In the data rows, the value 128 means zero.
Some points, one per row:
(164 104 255 148 50 121 172 202 0 102 115 108 118 136 153 111 199 209 33 0 190 255 116 0)
(106 165 244 113 136 152 124 165 38 141 118 100 119 133 114 56 140 81 93 107 178 158 115 133)
(131 127 97 131 110 123 83 124 136 128 154 120 129 115 116 116 119 102 144 129 122 114 142 136)
(111 152 173 112 131 134 179 140 98 119 111 124 130 150 125 127 150 130 119 150 143 120 121 128)
(129 115 79 130 152 135 135 108 164 128 130 124 134 122 134 160 126 154 138 160 99 117 125 137)
(118 120 167 129 112 125 103 123 119 134 133 128 124 114 127 104 115 88 90 97 152 120 129 130)
(131 139 149 138 105 120 118 95 148 135 147 145 127 111 124 114 117 99 118 137 141 91 131 139)
(161 124 255 154 97 157 211 236 0 112 108 89 133 154 154 129 205 255 79 0 149 255 111 0)
(154 95 103 144 130 121 136 81 184 125 125 165 141 104 137 167 121 161 118 138 110 105 119 120)
(141 145 91 127 108 119 97 147 120 127 136 129 128 151 135 112 124 124 165 95 124 148 146 124)
(97 156 177 123 122 122 205 150 98 130 122 106 124 171 130 143 160 167 125 132 145 146 117 110)
(102 109 97 116 158 128 157 117 150 120 111 123 125 133 126 168 130 131 110 159 113 109 124 149)
(104 143 81 116 159 130 114 134 138 135 122 118 127 141 116 125 113 105 148 161 124 114 133 170)
(113 143 137 125 119 124 124 120 126 133 135 121 120 129 124 109 118 88 130 136 138 104 130 148)
(112 156 76 118 131 123 110 152 122 137 133 119 123 155 126 111 115 115 163 143 127 132 135 148)
(115 150 152 109 143 135 124 159 85 134 114 110 119 145 122 97 126 102 131 124 145 145 129 141)
(157 114 255 136 93 149 201 229 0 100 92 98 129 146 150 123 205 242 49 0 168 255 113 0)
(170 116 81 133 135 130 83 107 165 129 128 154 141 101 137 122 112 129 150 133 107 121 129 137)
(130 145 99 128 130 123 133 131 135 136 145 123 133 127 127 134 131 147 156 141 113 128 131 121)
(128 109 92 123 169 145 105 117 152 132 118 141 131 108 118 131 111 112 126 166 108 110 127 155)
(123 130 62 137 120 117 115 104 165 146 163 123 126 125 123 135 113 138 161 151 111 107 136 145)
(152 101 149 146 124 133 87 102 141 133 126 151 133 94 124 114 106 107 101 102 133 125 128 126)
(155 133 142 130 128 133 168 101 144 120 112 157 142 122 142 149 139 156 135 150 117 113 121 116)
(117 108 98 122 146 123 118 102 154 125 115 135 128 118 116 142 115 87 112 156 125 94 133 165)
(116 127 69 119 142 131 88 146 119 118 133 108 113 128 123 118 121 103 154 139 120 127 142 146)
(96 170 195 112 145 140 184 153 64 132 121 104 120 158 123 105 150 120 122 140 155 139 115 129)
(112 117 66 122 155 129 104 111 169 140 131 127 124 121 116 140 109 102 137 180 114 87 131 167)
(115 109 77 112 170 134 112 101 170 124 109 145 138 116 119 143 98 90 125 184 111 86 134 178)
(138 77 86 136 141 121 110 57 204 121 120 162 138 85 123 164 103 110 107 168 108 64 128 156)
(106 135 98 134 125 128 133 128 140 147 166 101 128 128 117 133 127 146 151 150 122 119 126 134)
(123 152 145 124 123 125 144 129 112 128 130 126 126 137 130 118 132 112 137 145 136 117 127 138)
(95 144 118 108 148 129 153 157 104 121 117 107 125 152 119 134 133 126 132 146 133 134 129 147)
(129 124 78 128 125 114 82 116 156 141 152 130 120 125 124 109 107 103 154 142 120 111 138 148)
(135 116 102 136 123 119 139 98 163 126 127 147 132 121 136 148 121 136 135 145 116 101 128 125)
(84 126 139 124 149 123 194 109 143 140 128 108 122 138 114 172 139 149 109 180 130 108 108 143)
(103 140 91 124 135 125 111 138 142 150 149 111 121 138 119 120 114 114 145 149 122 122 127 152)
(116 115 154 115 127 130 125 135 107 123 123 119 121 127 127 123 129 106 95 115 144 127 122 127)
(115 154 96 123 90 113 125 165 106 115 135 108 122 170 127 120 143 126 156 101 133 143 147 123)
(126 137 100 106 175 146 100 121 128 123 94 141 133 133 121 118 106 75 138 167 128 104 136 176)
(134 185 181 119 139 150 130 179 48 147 142 100 128 140 126 78 141 130 167 124 142 182 121 118)
(134 155 60 133 86 116 72 130 145 137 172 126 127 139 132 94 108 110 182 115 113 122 152 136)
(105 93 111 136 165 124 229 101 183 136 111 133 138 141 130 212 152 205 104 177 100 109 104 126)
(93 97 69 121 177 122 120 86 184 133 125 138 123 112 107 156 100 79 106 198 119 67 125 182)
(99 149 112 124 142 133 145 146 118 141 147 104 125 146 122 135 139 143 151 156 125 131 121 138)
(102 116 117 128 143 128 147 115 134 135 136 109 128 120 119 142 133 127 125 170 124 109 114 144)
(131 132 85 115 156 133 101 118 145 131 116 139 135 128 127 125 104 93 141 163 121 103 140 167)
(113 100 86 129 161 132 106 82 183 145 130 136 126 102 115 143 100 91 123 185 116 76 132 181)
(111 109 153 135 91 107 113 118 128 129 143 121 119 125 121 123 117 97 93 103 150 112 131 124)
(156 144 82 137 139 140 125 148 133 132 138 130 141 131 143 135 140 182 184 133 91 164 133 115)
(126 123 141 117 137 129 151 114 126 111 101 142 130 133 128 144 135 122 114 141 132 113 122 136)
(95 115 110 123 141 118 105 81 170 143 138 131 124 115 108 119 93 63 125 187 134 54 129 184)
(128 72 126 131 143 120 131 84 173 113 97 156 131 99 123 171 120 120 75 133 123 97 123 134)
(127 137 72 125 102 114 140 120 155 118 137 137 128 145 133 144 125 142 163 136 112 107 140 126)
(113 141 167 132 114 118 124 109 119 137 135 126 124 129 120 104 113 84 108 137 153 101 124 146)
(120 112 124 119 144 135 132 131 128 122 110 125 125 129 123 138 129 121 106 128 129 132 124 134)
(140 126 96 132 121 138 90 116 143 133 148 123 130 98 130 117 115 117 148 144 116 117 131 144)
(127 120 114 132 140 139 92 96 149 142 147 128 125 99 123 108 105 94 134 157 128 97 131 158)
(143 127 255 143 64 125 198 239 0 98 109 90 112 169 148 117 207 227 63 0 178 255 121 0)
(187 194 104 125 104 145 64 185 82 128 145 135 138 145 151 65 131 137 219 87 118 188 143 104)
(126 133 32 120 132 115 89 116 178 123 127 144 126 142 126 130 100 92 169 154 101 89 144 167)
Then 10 other points, each followed by its number:
(94 114 101 124 134 107 123 73 191 140 144 135 119 115 110 143 99 79 109 186 130 54 122 177) 0
(174 116 255 158 93 158 192 216 11 119 114 103 131 140 156 130 207 255 76 0 149 255 104 0) 1
(161 150 93 128 129 140 76 149 123 137 144 132 134 119 132 92 118 130 171 118 114 153 140 130) 2
(126 122 104 120 123 126 110 125 128 122 126 128 130 134 124 127 117 103 129 124 129 112 137 132) 3
(138 115 111 123 141 131 87 100 149 139 131 138 134 95 123 115 106 92 127 157 123 99 133 154) 4
(147 115 107 123 144 133 124 117 147 125 117 146 137 120 131 146 128 138 135 137 113 126 123 132) 5
(107 110 131 131 151 130 128 91 165 146 132 133 122 112 111 134 105 94 93 172 132 85 120 165) 6
(151 127 83 126 139 128 110 110 166 134 129 143 132 116 137 134 116 127 157 157 106 109 128 143) 7
(137 132 86 120 148 131 137 135 142 123 123 136 131 136 138 153 134 155 156 146 100 142 129 133) 8
(154 133 62 114 128 124 88 134 141 100 107 155 135 131 142 128 114 100 162 119 118 116 151 145) 9
Which two of these numbered points are nearest to each point below, ignoring the direction in which the first points spread most? Their numbers follow each, nearest first.
(114 145 115 123 116 118 125 137 117 122 140 119 122 147 126 119 131 110 137 126 137 119 140 137) > 3 4
(170 94 255 154 102 160 191 204 9 119 108 108 132 117 147 128 199 250 35 0 165 255 99 0) > 1 5
(131 150 63 121 131 122 92 139 144 117 125 135 126 140 129 116 109 94 177 139 116 113 152 157) > 9 2
(108 134 134 124 112 113 118 149 107 118 134 113 113 150 128 121 125 103 120 102 148 133 138 129) > 3 4
(116 127 159 123 152 130 133 102 134 133 121 137 127 112 120 117 121 96 103 166 143 100 117 148) > 6 0
(164 190 167 126 123 150 114 168 63 134 132 123 137 143 141 69 145 138 184 112 127 175 128 104) > 2 7
(138 149 85 111 106 117 57 167 100 113 128 119 119 152 129 88 110 70 164 81 139 142 157 139) > 9 2
(148 107 138 126 147 143 89 92 147 137 122 147 132 92 124 109 104 86 111 146 121 115 122 152) > 4 6
(144 116 143 126 146 133 140 118 138 118 99 147 139 122 130 143 132 136 111 132 118 116 124 127) > 5 7
(133 142 153 117 144 135 179 129 114 110 89 145 137 136 130 140 147 138 122 148 130 122 123 123) > 5 7
(110 141 87 129 137 127 149 154 125 148 152 100 123 149 120 142 139 169 160 147 112 143 124 126) > 8 7
(141 122 154 125 116 125 104 96 136 118 122 153 135 100 130 107 118 95 120 130 135 106 125 130) > 4 3
(127 130 124 130 108 117 117 138 117 119 131 124 125 131 131 120 135 120 128 107 140 131 136 118) > 3 4
(123 130 95 123 132 123 119 118 138 119 118 131 131 130 126 133 121 95 137 150 126 99 131 152) > 3 5
(129 96 159 135 151 142 129 97 151 146 130 137 132 93 121 138 118 127 90 145 125 113 116 134) > 6 4
(143 135 81 137 132 128 112 115 158 139 144 131 137 117 133 120 119 145 166 150 101 121 126 138) > 7 8
(128 146 224 103 153 158 86 158 43 130 100 123 126 112 112 65 117 58 92 100 169 155 128 143) > 4 6
(97 91 83 135 101 92 127 67 205 128 146 138 120 116 117 161 105 95 102 154 128 56 136 152) > 0 6
(176 110 255 144 108 154 200 226 6 108 97 109 136 131 155 132 206 255 62 0 155 255 108 0) > 1 5
(98 117 102 130 133 106 138 77 187 134 130 140 124 128 113 148 108 86 113 175 134 49 130 169) > 0 6
Here are 10 other points, each followed by its number:
(109 66 96 146 131 96 210 61 234 122 116 158 137 122 128 229 133 193 81 171 101 74 111 119) 0
(133 134 70 118 147 138 119 129 148 126 115 127 131 137 128 133 123 130 164 157 105 126 139 145) 1
(145 119 255 145 88 142 206 233 0 112 109 89 119 151 146 120 210 245 55 0 176 255 114 5) 2
(150 159 109 135 104 125 98 141 108 129 150 118 130 127 133 101 136 122 175 117 123 139 137 119) 3
(132 154 112 119 102 116 106 127 131 127 137 133 129 141 129 105 116 96 155 126 129 116 142 142) 4
(154 138 80 136 141 142 106 145 134 141 137 129 132 134 137 124 126 160 169 126 102 161 132 123) 5
(156 137 93 123 132 126 119 113 140 111 115 153 144 133 136 133 118 115 155 141 117 107 137 138) 6
(171 97 255 151 80 141 178 198 0 97 86 118 134 119 148 116 196 212 15 0 181 255 108 0) 7
(139 114 119 123 146 136 87 109 143 131 120 139 133 102 126 116 105 91 117 140 131 111 131 157) 8
(125 135 109 131 118 124 103 147 123 125 125 124 130 142 127 117 115 119 137 109 124 144 136 127) 9
The same question for these:
(130 162 65 142 88 108 78 124 153 148 174 122 122 134 128 96 107 111 187 136 123 108 141 144) > 3 4
(150 90 145 139 124 127 121 81 169 131 129 158 135 91 131 145 118 134 92 123 122 106 119 120) > 7 2
(161 133 52 131 134 133 95 136 153 130 142 139 139 117 141 132 119 154 179 139 96 135 141 127) > 5 1
(126 149 53 139 94 105 72 109 167 149 183 127 121 128 126 99 101 101 186 142 119 96 145 150) > 3 4
(129 108 104 130 143 128 140 98 164 128 116 140 133 111 126 159 125 144 119 155 118 105 123 137) > 2 6
(165 139 62 138 119 131 92 124 159 131 142 146 141 135 144 121 117 142 185 123 97 135 141 129) > 5 3
(136 100 129 139 101 105 119 83 174 127 126 157 132 107 126 145 115 115 96 119 129 94 125 131) > 7 2
(166 144 160 137 114 131 147 114 134 118 121 153 142 127 144 129 142 164 148 124 124 129 120 101) > 6 1
(115 124 83 136 120 125 98 127 146 147 163 116 128 125 116 115 111 125 149 135 121 128 137 142) > 9 3
(130 173 48 133 103 115 94 123 157 141 165 128 127 152 133 107 110 119 200 134 108 118 145 141) > 3 4
(128 165 152 126 105 126 129 147 99 130 143 116 129 143 133 98 134 116 158 113 136 137 133 121) > 4 3
(176 139 250 160 61 137 190 236 0 112 138 94 128 162 155 123 207 255 110 0 149 255 115 0) > 5 1
(112 61 78 118 162 122 135 65 214 108 91 165 132 99 120 194 105 97 81 172 114 48 126 169) > 7 2
(82 94 136 129 154 115 230 107 169 127 113 122 127 144 121 203 149 181 92 171 124 103 105 126) > 0 2
(137 116 177 130 152 154 94 115 111 148 130 124 128 85 118 98 116 91 92 130 138 124 118 142) > 8 7
(162 99 125 140 135 131 98 80 171 136 132 161 138 80 135 126 113 115 114 134 116 106 121 127) > 7 8
(136 155 88 138 96 107 119 141 133 134 157 118 124 142 139 116 128 148 182 116 120 140 141 115) > 3 5
(131 162 173 120 117 121 134 146 83 118 118 132 127 143 131 97 132 97 136 112 152 132 128 123) > 4 8
(110 60 99 134 167 120 157 54 217 127 114 156 133 96 112 197 115 134 73 183 108 63 114 159) > 0 2
(140 127 56 133 137 124 107 98 180 145 146 141 135 118 132 143 110 140 168 164 91 102 134 145) > 5 1
